a =
[[48 46 41 56 36 51 34 42 49]
 [46 41 43 52 41 40 39 39 43]
 [47 43 41 60 37 43 40 39 41]
 [50 47 48 47 49 41 49 47 44]
 [50 47 47 52 38 49 36 40 45]
 [51 52 48 45 46 40 49 51 46]
 [45 47 50 44 49 47 47 48 46]
 [51 36 34 44 43 46 41 45 57]
 [55 58 45 44 50 45 49 53 46]
 [49 32 34 41 58 46 39 48 52]
 [57 37 54 61 50 55 45 36 55]
 [45 38 39 37 32 57 57 36 36]
 [43 53 46 45 55 50 49 49 49]
 [55 52 45 51 55 43 53 55 45]
 [54 53 49 46 47 49 51 59 46]
 [17 37 33 67 42 63 67 76 65]]
Counting starts at 1.
Which number is the entry at row 1, column 3? 41
Which number is the entry in the bottom-right corner? 65
The top-left entry is 48
Which number is the entry at row 2, column 1? 46
Which number is the entry in row 3 and column 2? 43
Which number is the largest entry? 76
The entry at row 3, column 3 -> 41
Which number is the entry in row 3 and column 1? 47
The entry in row 2 and column 3 is 43
Which number is the entry in row 1 and column 2? 46
The bottom-left entry -> 17
The entry directly above the smallest entry -> 54
Which number is the entry in the top-right corner? 49
The top entry of the column that holds the largest entry -> 42
Which number is the entry at row 2, column 2? 41

arr =
-2  -2  15  13  23
-8  22  -5  5  5
-28  34  -15  14  -8
-7  35  -13  7  -40
-14  20  6  -17  18
Counting starts at 1.
Give the entry just left of -40.
A: 7
Give the entry at row 1, column 2.
A: -2
The entry in row 2 and column 1: -8
The entry directly above 6 is -13
The bottom entry of the column that holds the smallest entry is 18
Give the entry in the top-right corner.
A: 23
The entry just left of -5: 22
The entry at row 1, column 1: -2
Give the entry directly above the centre entry.
A: -5

Read these off the row that follows.
1) Read off the 3rd entry.
2) Read off the fourth entry.
30  -29  38  -10  -35  -22
1) 38
2) -10

Questions about the grid below. Counting starts at 1.
1) Find the entry in the top-right corner.
2) Find the entry directly below the smallest entry.
3) Find the entry in row 3 and column 1.
4) Find the entry just right of the smallest entry.
5) Find the bottom-right entry.
6) Find the entry in row 3 and column 2.
7) Find the entry in row 2 and column 3.
8) Find the bottom-left entry.
[[  0  -3 -13   1  -2  -6  -1 -13 -12   1   3   9  -3  -4  -7  -5]
 [  5  13  16 -10   1   7  -3  -8   5 -51  -2  22  -6 -10  -3   2]
 [  1   4   0   5  16 -16   6 -11   2  13 -13   7  -7  12  11  -2]
 [  0   2  -9   3 -13 -22   1   0  -2 -32  -1  21 -12   9   5  -7]
 [  4   3  11  16   2 -19   9   6   0 -46   1  16   9   0  -8  -1]
 [-10  18  12  -7  -6  -4   0  -2  19  -7  12 -31   2  -7   9   4]
 [ -8   6  14  -1  -2   1  -3   4  11 -34  -7 -14   6   2   2  -1]
 [ -5   7   6   4  -3  10  -2  13  -2  24   6  14   5  -1  -3  -3]
 [ -4  -4 -16   0  -3  13  -5  -2  -5 -27   8   4  -3 -18  -5   0]
 [  6   7 -23  -1  21  -8   1  -2  11  11 -12  23   6  -3   5   1]]
1) -5
2) 13
3) 1
4) -2
5) 1
6) 4
7) 16
8) 6

grid =
[[ -9   5 -12   5  -7  23  -3  27   7  13  10]
 [ -9   0 -12   7  -6  23  -1  24  16   7  10]
 [ -4   6  -4   0  -5  28  -2  29   9  13  17]
 [ -5   3   0   9  -7  29   5  21  19   1  14]
 [ -6  -5 -10   3  -9  33  -4  17   9  17  10]
 [ -2  15   5  -7  -9  32   6  39   0  23  17]]
The entry in the bottom-right corner -> 17
What is the entry in the bottom-left corner?
Answer: -2
What is the 3rd entry on the diagonal from the top-right corner?
Answer: 9
The smallest entry in the last row: -9
The first entry in reading order: -9
What is the 5th-last entry, reading row by row?
Answer: 6
The maximum is 39
The 5th entry in reading order -> -7
The entry just left of 24 -> -1
The entry directly above the largest entry is 17
What is the entry just right of the largest entry?
Answer: 0
The entry in the top-right corner is 10
The entry directly below 28 -> 29
What is the fourth entry in reading order?
Answer: 5
What is the second entry in reading order?
Answer: 5
What is the second-last entry, reading row by row?
Answer: 23
